Each row is where one point has got to under a steady rotation. How many steps took it there?
The counts run from 0 to 627.
[117 144  96 114 138 126 157 129 128 130 117 102 154 142 113 145 123  83
 139 108 163 125 109 141  81 132 146 114 147 154 123 126 151 118  95 125
 105  97 111 143 113  80 128 166  99 141  81 142 101 125 165 174 103 119
  88  99 123 104 127 102 172 129 128 100 135 184  88 109 153  76 128 114
  80  79 142 110 107 119 106 189 116 135  98 116  85]	180
[105 107 111 174 144 116 101 150 129 144 193 100 131 108 122 119 139  96
 168 102 149 139 155 110  92 148 107 138 162 122  96  80 146  94  94 123
  87 165 125 109 115 126 133 148  83 116 161 127 116 158 116 163 145 113
  82  81 121 150 133 129 138 138 156 127 133 140 109  77 198 131 129  96
  77  97 172 120 124 125 116 137 134 105 114 177 132]	208
[142 122 134 165 158 131 120 135 110 107 185 113 136 114 111 130 107  72
 139 162 121 120 155 122  87  97  99 108 104 134  94 112 113  89 116 117
 125 167 126 162 145  97 192 107  76 138 152 126 139 138 112 119 121 156
 111  92 114 175 145 142 172 140 136 116 127 128 109 103 183 123  98 118
  61 131 161 127 126 102  95 159 123  67  85 169 102]	204
[139 129 110 142 151 128  98 140 106  99 182 103 147 142 166 148 107 110
 124 132 100 121 134  98 141  94 126 156 186  95 114 134 133  93  97 136
  96 107 110 180 141 114 122 175  79 159 174 147  98 140 141 116 132 125
 108 129  97 168 120 135 157 108 132  97 164 163  70 128 174 107 108 129
  86  88 115 104 137 111 103 132 178  86 125 146 110]	239
[158 107 147 161 142 104 125 124 139 142 144 102 156 134 127 171  89 136
 158 114 135 123 127 159 145 125 161  73 149 153 134 110 128 134  94 116
  64 125  94 186 108  83 166 143  97 114 168 145 101 148 155 131 129 110
 113  82 145 150 123 137 146 164 149 130 166 177 109 112 171 107 139  94
  63 110 121 140 154  84 108 132 129  92 120 118  98]	129
[106  96  90 108 184 119  93  96 100 115 147 111 144 130 168 126 100 101
 131 154 116 124 160 152  87  98 129 165 162 146  62 108 151 110  92 128
  96 133 161 128 118 145 113 162  95 132 140 117 123 101 130 143 102 108
 124 109 117 144 153 140 170 107 155 130 146 151  89 137 138 104 135 126
  52 102 122 125 162  97  70 125 137  99 111 132  87]	338
[114  92 102 120 189 139  86 134 128 112 166 114 139 114 179 108 117  98
 115 133 121 134 152 149  95 112 142 167 164 122  86  80 169 126  74 159
  91 115 158 135 122 165  92 154 104 116 135  95 106 123 118 136 112 116
  79 123 129 149 166 134 155 114 142 121 141 146  83 115 178  96 115 112
  77 105 131 157 151 103  98 120 135  87 105 157 106]	576
[131 111 128 152 173 158 100 100 113  87 159 107 112 110 177 100  95  94
 131 152 103 111 161 175 112  90 139 174 137 120  83  68 122 139 114 126
 100 123 159 148 163 139 135 107 111 105 167 105 130 132 108 108 115 139
  91 138 112 177 155 142 175 160 141 129 123 137 114 130 158 108  91 136
  92 119 115 161 156  92  99 126 124  79 135 150  83]	200
[144 116 125 184 108 109 140 105 107 154 117  99 120 113 113 106  87 127
 134 133 144 113 158 161  91 140 141 117 171 153 111  82 135 113 127 104
 100 144  95 166 124  98 150 113  57 103 181 136 126 169 152 133 142 122
  89  99 103 144 118 111 117 165 138 127 120 156 140  80 190  98 123 123
 101 118 136 104 121  81  75 171 122 155 112 131 120]	494
[131  97 133 138 119  98 132 147 118 125 120  93 158 100 141 132 132  78
 119  64 147 145 140 136  79 139 125 101 151 128 111  93 121 156 105 123
  91 106 122 146 145 130 121 119 105 112 104 145 120 175  98 157 108 118
  64 129 107 140 140 111 169 192 161  98 165 134  98 112 154  63 110 135
 149 138 152 144 125  90 188 193 114 112 121 153 129]	422
[101 114 107 127 157 138  98  85  99 108 129  94 135  97 160 109 104 111
 111 107 153 143 165 178  69 131 153 122 159 131  82  81 121 144 120 153
 103 142 167 127 132 121 122 144 103 100 120 115 164 124  95 149  82 157
  63 141 117 127 164 142 182 138 163 105 119 134 100 130 102  78 115 144
 120 114 115 156 139  97 117 168  82 132  95 138 132]	626
[127  88 142 165 125 135 100 104 115 136 158 109 107  64 170 110 108 128
 110 108 113 161 139 143 119 135 108 132 170 102 112 106 146 142 105 137
  99 179 110 162 128 182 165 120 108 124 150 127 140 142  87 110 131 143
  85 130 127 156 190 187 166 143 155 101 136 154  97 130 142 121 123 153
 117 120 111 161 167  76 160 155  93  94 131 164 131]	297
[147 113 155 150 145 107 115 112 115 114 135  98 146  92 168 139  69 113
 127 125 110 112 158 142 137  95 128 135 158 126 105  97  80 141 126 121
 105 123  97 198 138 107 153 144  86 125 163 158 128 145 117  98 142 131
 105 123 128 177 148 151 171 179 143 103 179 156 101 165 127 106  96 148
 127 127 104 136 160  67 103 129 109 104 145 154  88]	567
[127 129 115 139 161 111  99 132 110  88 191 122 149 145 174 150 111 110
  97 120 104 130 132 104 140  97 105 152 192 104 119 146 132 107  97 146
  94 107 120 182 135 112 122 167  79 165 163 153 120 132 123 118 125 128
 103 134  99 173 131 139 169 129 138 103 171 152  70 137 165 113  98 123
  77 107 106  97 125 114 106 141 179  75 109 142 108]	238
[152 133 144 159  81 132 141 132 146 136 124 103 110  94 145 136 113 128
 172 105 147 125 103 110 116 118 152 109 171 104 136 119 103 136 148 125
  97 139  85 181 134  71 207 135 104 101 140 142 114 158 117 122 133 164
  81 133 104 134 151 148 159 150 130  89 149 192 102 129 157 106 122 147
 132  74  96 129 125 103 155 199 101 147 116 136 104]	456
[122 131 118 128 156  92 111 112 134 126 165  87 134 117 161 126 151 125
 194  82 149 115 126  92  80 136 127 134 187 109  79  98  72 151 146 125
  79 140 133 108 125  52 139 151  96 107 139 130 149 149  94 159 137 136
  91 137  94 140 136 140 172 139 176 130 153 155  99 139 147 111 129 109
 109  84 106 102 133 134 138 151 139 135 122 137 105]	552
[110 140 133 153 104  84 128 109 135 126 133 141 152  73 124 121 134 129
 120  79 123 165 121 125 137 174 120 118 188 153 128 124 117 148 129 120
  96 142  89 164 124  88 144 116  84 108 117 141 138 179  91 139 149 156
  73 126 110 131 151 133 143 186 153 100 159 157  97 107 161 123 101 127
 112 129 107 101  64 115 148 183  75 119 122 121 120]	221
[ 89 112 109 115  96 104 125  99 135 122 118 125 145  90 145 129 118 121
 148  81 152 154 124 167 117 171 153 143 170 161  98 120 146 153 107 102
  73 116 115 131 120 117  99 183 110 107 101 119 121 143 141 185 114 127
  90 106 127  93 156 136 178 163 141 111 157 160 103 111 145  89 155 141
 107 111 119 121 133 123 162 202  94 117 138  99 114]	322
[ 99 126 122 158 118  98 141 143 161 148 173 148 150 102 129 148 130  75
 129  94 137 148  99 123 151 143 119 148 161 155 138 122 156  92  90 115
 101 135  77 180 109 123 141 141 100 154 115 144  89 155 128 138 147 105
  95  91 121 144 132 115 129 142 133  99 156 180  91 104 192 114 103 108
  77 113 142  92 101 101 109 137  96  92 139 128  72]	509
[154  98 140 146 118  98 135 147 138 152 147 113 139 139 120 156  87 130
 150 133 126 111 130 129 117 117 135 121 145 145 108 108 150 145  82 106
  68 117  72 169 120 143 139 153  92 135 161 144  88 146 144 119 137 103
 117  80 143 160 139 139 140 164 126 127 174 189 114 105 215  90 141 111
  69 111 148 132 166 103 108 141 150  87 142 125 103]	368
[ 87 119 115 154 150 123 138 111 124 164 163 121 123  85 111 116 120  98
 128 130 158 136 130 147 102 137 108 144 140 170 120 102 167 101  99 133
 109 170  95 138  84 134 150 136  92 130 138 133 107 108 134 148 128 122
 100  78 149 145 144 144 146 136 129 112 110 166 123  86 182 131 123 112
  38 112 153 109 127  93  52 135  76 114 112 141  79]	68
[ 95 135  98 115 129 123 107  87  91 120 102 120 121 109 141  91 109 108
 111 144 143 153 163 136  50 136 135 167 180 141  67  93 150 128 125 136
 105 133 158 132 147 144  98 156  96 117 106 107 154 135 109 139  88 134
  87 143 112 101 165 136 157 134 151  98 149 152  90 133 141  91 114 169
 116 108 111 119 118 110 114 192 112 143  95 129 129]	387
[ 99 144 104 163 104 124 123 103 133 127 125 108 123 109 129 121  98  91
 178 140 145 121 123 120  89 106 163 153 153 148  93 109 135  85 137 100
 114 149 108 149 140  71 175 147  67 114 143 128 120 156 166 149 130 165
 106 101  93 104 141 110 128 110 126 101 118 174 127  95 157 120 139 152
  93 100 115  93 110 125  88 185  98 143  96 113 102]	115
[103  96 122 159 164 147 106  80 105  95 154 122 129  91 173  95  96  98
  76 117 121 136 152 198 113 124 120 192 142 152 101  81 162 138 101 131
 103 122 143 146 135 154  91 115 114 126 149 126 133 129 114 139 111 124
  81 129 119 159 137 133 169 162 141 103 122 123 114 113 143  89  91 146
  88 135 131 147 125  85  99 138 114  86 138 140  84]	198
[116 112 123 169 118 125 142  95 132 165 100 106 116  74 143 103 115 105
 162  81 169 138 129 163  77 153 138 147 165 144 113  72 131 155 126 125
  82 140 125 125 125 117 132 112 118  81 117 126 135 161 104 143 115 114
  60 128 113 114 144 125 149 179 164 111 121 167 132 122 139  97 117 130
 124  92 121 134 128  76 124 165  75 161 140 149  75]	120
[136 135 117 152 106 118 141 116 127 119 145 108  99 107 159 115 124 112
 141 111 133 105  80 115  92 100 143 146 174 104 127 121  95 150 154 147
 110 112  95 172 147  78 171 103 102 116 128 151 109 151 110 108 131 157
  80 161  68 146 148 123 159 137 142  94 124 173 100 128 177  75 104 142
 140 103  99 111 116 123 139 196 122 145 116 101  87]	454
[127 158 123 103 156 127 161 151 117 107 146 102 143 116 137 111 107  88
 117 143 139 107 112 104  81  95 112 150 161 127 112 100  80 139 131 153
 120  88  90 152 140  86 129 160 109 144  98 161 127 115 118 127 122 156
  68 150 125 162 141 112 186 148 113  92 168 170  86 148 145  65  74 139
 126 108 130 127 108 112 108 167 118 144 109 144  89]	517
[100 140 110 131 139 167  93 119 122  93 149 104  99  78 171  93 134 105
 141 112 138 134 156 130  86 122 124 174 172  89  90  96 107 133 128 145
 104 137 153 122 148 106 139 163 121 107 131 111 147 131 103 142 124 179
  67 150 106 139 176 147 185 136 138  87 113 144  93 120 118 108 112 157
 122  92 100 144 128 135 147 160 101 128 119 165 118]	249
[144 116 136 183 129 118 118 103 112 137 163 108 114  93 151 109  86 126
 143 138 118 100 154 124 131 102 139 155 169 123 106  96 102  97 129 118
 108 171  98 175 121 104 174 129  70 119 192 148 122 147 132  94 160 139
 115 106 103 178 139 142 141 146 139 123 127 159 124 117 164 139 105 127
  92 105 118 111 152  79  67 117 114 117 140 151  81]	64
[144 103 114 131 123 113 148 110 106 143 139 103 132 165 141 132  95 114
 141 135 131 103  98 143 109 117 120 159 162 140 111 124 128 139 113 108
  74  87  88 134 120 127 119 164  92 162 146 160 101 126 135 124 132  80
 125 100 115 151 121 137 167 152 134 135 153 192 101 129 185  83 130 121
  60  88 145  92 164 100  83 153 160  99 157 102  64]	606
[105 141 102 131 129  73 152 109 130 121 146  88 158 124 130 143 110 120
 169  95 143  88 116 124 101 114 154 106 169 154 103 122  90 138 136 110
  94 130 101 141 109  23 153 158  74 110 139 154 112 133 166 174 130 145
 110 102  89 134 122 115 155 140 164 127 140 162  99 115 151  95 152 120
 113 112 115 110 119 129 105 186 121 140  93  86 112]	555
[114 118 123 147 150 113 128 128 108 131 155 109 158  97 111 155  80  98
  87 136 133 139 179 153 136 123  99 116 137 153 108 107 147  94  80 132
 122 144  90 168  91 115 144 163  72 139 139 147 118 117 150 145 135 129
 114  78 159 164 139 133 163 159 130 107 153 150 103 110 134 123 110 114
  58 127 144 134 140  78  76 136  84  95 111 148 113]	571
[112 134 109 157 110 124 140 128  95 126 106 104 143 107 124 134  92  60
 117 120 154 141 156 149  93 124 125 149 157 127 116  93 156  82 109 121
 125 108 101 167 131 102 115 173  79 130 130 154 109 156 175 161 116 125
  69 100 117 112 119  86 135 143 121  72 141 163 106 111 115  95 110 157
 117  89 147 106 111  76  85 183 102 152 113 152 113]	621
[128 114 137 158 125  93 145 108 131 123 177 116 156 110 120 145 118 103
 149 102 121 118 115 147 157 136 105 104 122 156 122 146 105 129 121  96
 100 162  91 149 112  80 178 124  92 151 145 158 117 132 126 153 157 135
 133  83 110 168 137 151 177 172 146 128 143 154 108 110 158 119 129 109
  63 131 151 121 142 109 124 176  91  71 134 114  75]	268
[122 111 121 143 107  96 113 164 156 150 151 111 151  93 120 154 137 115
 164  74 153 143 123  90 113 141 132 116 185 119 128 108 139 120  99 124
  78 138  78 169 106  97 149 182 101 120 129 148  97 165 130 165 148 134
  72  98 128 125 142 139 143 138 144  90 171 182  88 102 182 110 135 117
 117  92 134 116 116 120 171 173 112 133 121 152 150]	81
[114 112 117 156  82 101 130 135 135 135 124  97 135  99 124 137 128 120
 168  76 158 129 131 137 120 172 138 133 179 126 124 121 144 134 113 100
  69 110  95 129 121  91 117 195 104 117 132 133  95 162 161 181 153 130
  93  98 124 111 134 123 167 166 143 104 156 180 102  89 152  88 156 128
 109  84 128 117 131 122 164 202 122 140 148 125 119]	320
[135 124 106 138 159  98  90 121  98  88 146  80 162 120 157 124 122 116
 142 109 130 114 180 112  84 135 127 130 190 108  75  90  91 126 121 120
  96 116 152 130 146  76  91 176  77 115 154 146 144 171 116 162 136 134
  79 130  96 142 129 117 164 151 165 114 175 128  80 130 131 100 119 130
 136 103 128 111 129 106 140 159 165 128 113 158 145]	48
[137 115 135 151 145 127  73 103  98 104 139 128 151 107 150 141  94 138
 122 139 119 154 197 131 140 142 119 147 182 124  91 103 150 125  93 106
  60 127 139 151 133 149 105 172  85 138 176 120 154 153 111 128 115 117
 103 109 158 148 151 164 161 153 144 114 164 151  80 120 158 136 111 127
  61  99  97 123 135 101 123 122 164  82 137 148 147]	97
[145  75 133 177  97 130 129 122 108 140 137 117 115  74 150  97 102 107
  91 107 120 152 125 176 107 127 118 114 161 101 138 110 166 128 107 147
 116 139  99 188 132 187 168 102 102 117 135 134 108 147 112 105 127 122
  78 129 105 146 167 141 157 159 140 100 129 162 108 118 157  98 112 146
 132 112 133 158 153  52 149 179  97 107 125 157 115]	295
